(96): [138 116  90  88  89]
(87): [103 102  89 117 102]
(16): [101 116  88  87  88]
common (96) (87):  => [89]
asked: [101 116  88  87  88] => (16)
asked: [103 102  89 117 102] => (87)
common (87) (96):  => [89]
asked: [138 116  90  88  89] => (96)

(38): [139  87 155  98  76  75 112 147 154  80 100 110 171]
(17): [115 155  90 145 169 166  96 101  95 177 104 116  92]
(169): [ 95 123  98 106 131 136  98  96 103 143 135  99  89]
(116): [106  91 120 113  83  93 108 120 116  74 183 132 123]
(151): [104 132 112  85 138 139 130 127 131  67 174 140 132]
(76): [104 132 112  85 138 139 110 154 111 140  97 109  89]
(153): [151 128 160 153 110 113 155 162 155 112  87 148 174]
(35): [156 114 149 135  99  97 134 111 143  81 171 168 153]
common (35) (153):  => [153]
common (153) (17):  => [155]
common (169) (38):  => [98]
common (151) (169):  => [131]
asked: [139  87 155  98  76  75 112 147 154  80 100 110 171] => (38)
common (17) (151):  => [104]

(37): [137 108 149 147 141 101 145  99]
(129): [106  95  93 112 105 127 147 115]
(70): [120 134 112 142  75 132 101 162]
(126): [163 133 116 142  75 133 102 162]
(147): [106 127  96 105 123  97 136 156]
(79): [116  95 116 162  79 116 123 124]
(105): [139 146 137 146 107 155 106 104]
common (129) (79):  => [95]
common (37) (105):  => [137]
common (37) (70):  => [101]
common (147) (79):  => [123]
common (79) (147):  => [123]

(113): [141 137 126 116 138 127 117 115 128 128 122 132 159  99 134 146 120 131
 146 130 120 126 105 132 128 131 123 139 141 136 134]
(94): [123 118 129 124 134 128 133 130 132 131 133 128  97 155 126 117 136 124
 116 123 129 126 146 137 130 128 145 109 115 120 122]
(19): [120 139 133 132 137 104 144 119 143 114 132 150 104 123 115 138 129 136
 128 133 138 139 147 121 122 124 141 137 121 117 128]
(42): [121 152 129 126 130 133 105 134 130 132 123 125  95 159 126 116 136 122
 113 122 130 128 147 130 130 127 144 108 114 120 121]
(58): [134 128 133 107 161  95 134 102 149 119 114 153 111 104 123 119 127 135
 140 128 126 124 105 126 124 128 118 157 146 135 143]
(106): [137 133 128 106 147 126 121 119 132 135 110 134 118 140 135 136 132 123
 130 119 117 123 125 139 132 131 147 108 123 125 123]
(47): [140 128 126 105 146 127 117 118 129 137 110 124 129 134 137 142 129 123
 134 120 116 124 118 140 133 133 143 112 128 128 123]
(120): [139 153 131 102 161 100 127 102 146 123 110 147 119 116 128 129 126 133
 142 125 121 117 125 137 128 130 154 125 127 122 135]
(158): [143 126 126 107 145 122 116 114 129 133 114 128 145 115 137 119 124 127
 142 124 116 124 109 133 131 132 134 124 136 133 128]
(138): [134 117 122 128 113 157 112 142 110 144 127 103 153 136 140 150 128 118
 126 123 119 135 109 133 134 131 111 118 135 140 117]
(33): [120 139 133 132 137 104 144 126 143 114 132 150 104 123 115 105 129 136
 128 133 138 123 147 121 122 124 141 137 121 117 137]
(170): [141 122 133 100 171  83 131  91 154 115 110 161 122  98 124 125 122 140
 150 129 123 112 125 134 125 129 158 136 131 120 142]
asked: [143 126 126 107 145 122 116 114 129 133 114 128 145 115 137 119 124 127
 142 124 116 124 109 133 131 132 134 124 136 133 128] => (158)
asked: [140 128 126 105 146 127 117 118 129 137 110 124 129 134 137 142 129 123
 134 120 116 124 118 140 133 133 143 112 128 128 123] => (47)
asked: [123 118 129 124 134 128 133 130 132 131 133 128  97 155 126 117 136 124
 116 123 129 126 146 137 130 128 145 109 115 120 122] => (94)
asked: [134 117 122 128 113 157 112 142 110 144 127 103 153 136 140 150 128 118
 126 123 119 135 109 133 134 131 111 118 135 140 117] => (138)

(44): [ 84 170 128 128 128 143 168  84]
(136): [ 81 128 118 143 128  93  92 126]
(121): [ 84 170 128 128 128 102  68 128]
(3): [166 134 144 128 166 142 128  93]
(144): [143 124 116 111 129 111 169 146]
common (44) (3):  => [128]
common (44) (144):  => [143]
common (136) (121):  => [128]
common (3) (44):  => [128]
asked: [ 81 128 118 143 128  93  92 126] => (136)

(80): [126 118 129 130 128 122 135 132 131 128 130 115 135 139 126 125 141 132
 112 124 131 116 138 131 126 126 111 132 124 123 123 130 133 137 127 134
 130 133 117]
(63): [125 125 120 126 121 124 129 129 132 136 127 132 133 126 123 134 135 130
 123 123 135 126 134 122 128 126 123 130 121 129 118 132 133 132 128 124
 137 133 133]
(4): [113  99 116 137 129 129 128 145 120 131 133 104 144 130 143 123 162 127
  98 123 128 109 151 129 101 129  79 127 126 127 116 141 128 133 124 142
 141 142 122]
asked: [125 125 120 126 121 124 129 129 132 136 127 132 133 126 123 134 135 130
 123 123 135 126 134 122 128 126 123 130 121 129 118 132 133 132 128 124
 137 133 133] => (63)
asked: [126 118 129 130 128 122 135 132 131 128 130 115 135 139 126 125 141 132
 112 124 131 116 138 131 126 126 111 132 124 123 123 130 133 137 127 134
 130 133 117] => (80)

(104): [138 130 138 141 134 133 129 128 128 165 136 132 121 145 131 100 102 131
 132 127 151 122 116]
(22): [122 116 134 133 127 137 129 125 144 125 134 139 131 131 123 124 127 123
 122 140 129 117 127]
(29): [122 119 128 130 130 105 130 126 135 124 132 135 131 134 122 134 126 125
 121 139 131 117 126]
(68): [127 141 116 127 128 128 122 127 118 149 121 117 136 114 139 123 133 122
 133 130 123 144 131]
(114): [121 121 114 127 130 115 117 135 128 141 125 138 165 122 129 146 138 117
  98 139 138 125 131]
(109): [121 144 114 166 130 115 117 135 118 141 125 113 121 151 145 150 107 125
 164  99 104 126 130]
asked: [121 144 114 166 130 115 117 135 118 141 125 113 121 151 145 150 107 125
 164  99 104 126 130] => (109)
asked: [127 141 116 127 128 128 122 127 118 149 121 117 136 114 139 123 133 122
 133 130 123 144 131] => (68)
asked: [121 121 114 127 130 115 117 135 128 141 125 138 165 122 129 146 138 117
  98 139 138 125 131] => (114)
asked: [138 130 138 141 134 133 129 128 128 165 136 132 121 145 131 100 102 131
 132 127 151 122 116] => (104)
asked: [122 116 134 133 127 137 129 125 144 125 134 139 131 131 123 124 127 123
 122 140 129 117 127] => (22)

(40): [127 163 111 121 102 100 109 164 105  93 102 137 104  92 115 116 126 113
 112  99 141 113  92 131 121 132 148 146]
(123): [143 147  85 151 163 104 138 108 148 170 169 122  98 139 134  82 168 133
  91 147 156 141 126 111 128 100 136  86]
(45): [127 115 149 121 102 103 109 164 105  93 163 137 104  92 115 116 126 114
 103  99 141 113  92 131 121 132 148 146]
(66): [144 146 148 152 111 103 138 117 145 163 163 123  96 125 132 108 100 135
 132 164 110 121 138 105 126 138 116 131]
asked: [144 146 148 152 111 103 138 117 145 163 163 123  96 125 132 108 100 135
 132 164 110 121 138 105 126 138 116 131] => (66)
asked: [127 115 149 121 102 103 109 164 105  93 163 137 104  92 115 116 126 114
 103  99 141 113  92 131 121 132 148 146] => (45)
asked: [127 163 111 121 102 100 109 164 105  93 102 137 104  92 115 116 126 113
 112  99 141 113  92 131 121 132 148 146] => (40)
asked: [143 147  85 151 163 104 138 108 148 170 169 122  98 139 134  82 168 133
  91 147 156 141 126 111 128 100 136  86] => (123)

(61): [ 84  84 106  97 178 129]
(93): [123  84 106  97 126 129]
(59): [123 114  98  97 178  97]
(31): [123  84 106  97 178 177]
asked: [123 114  98  97 178  97] => (59)
asked: [ 84  84 106  97 178 129] => (61)

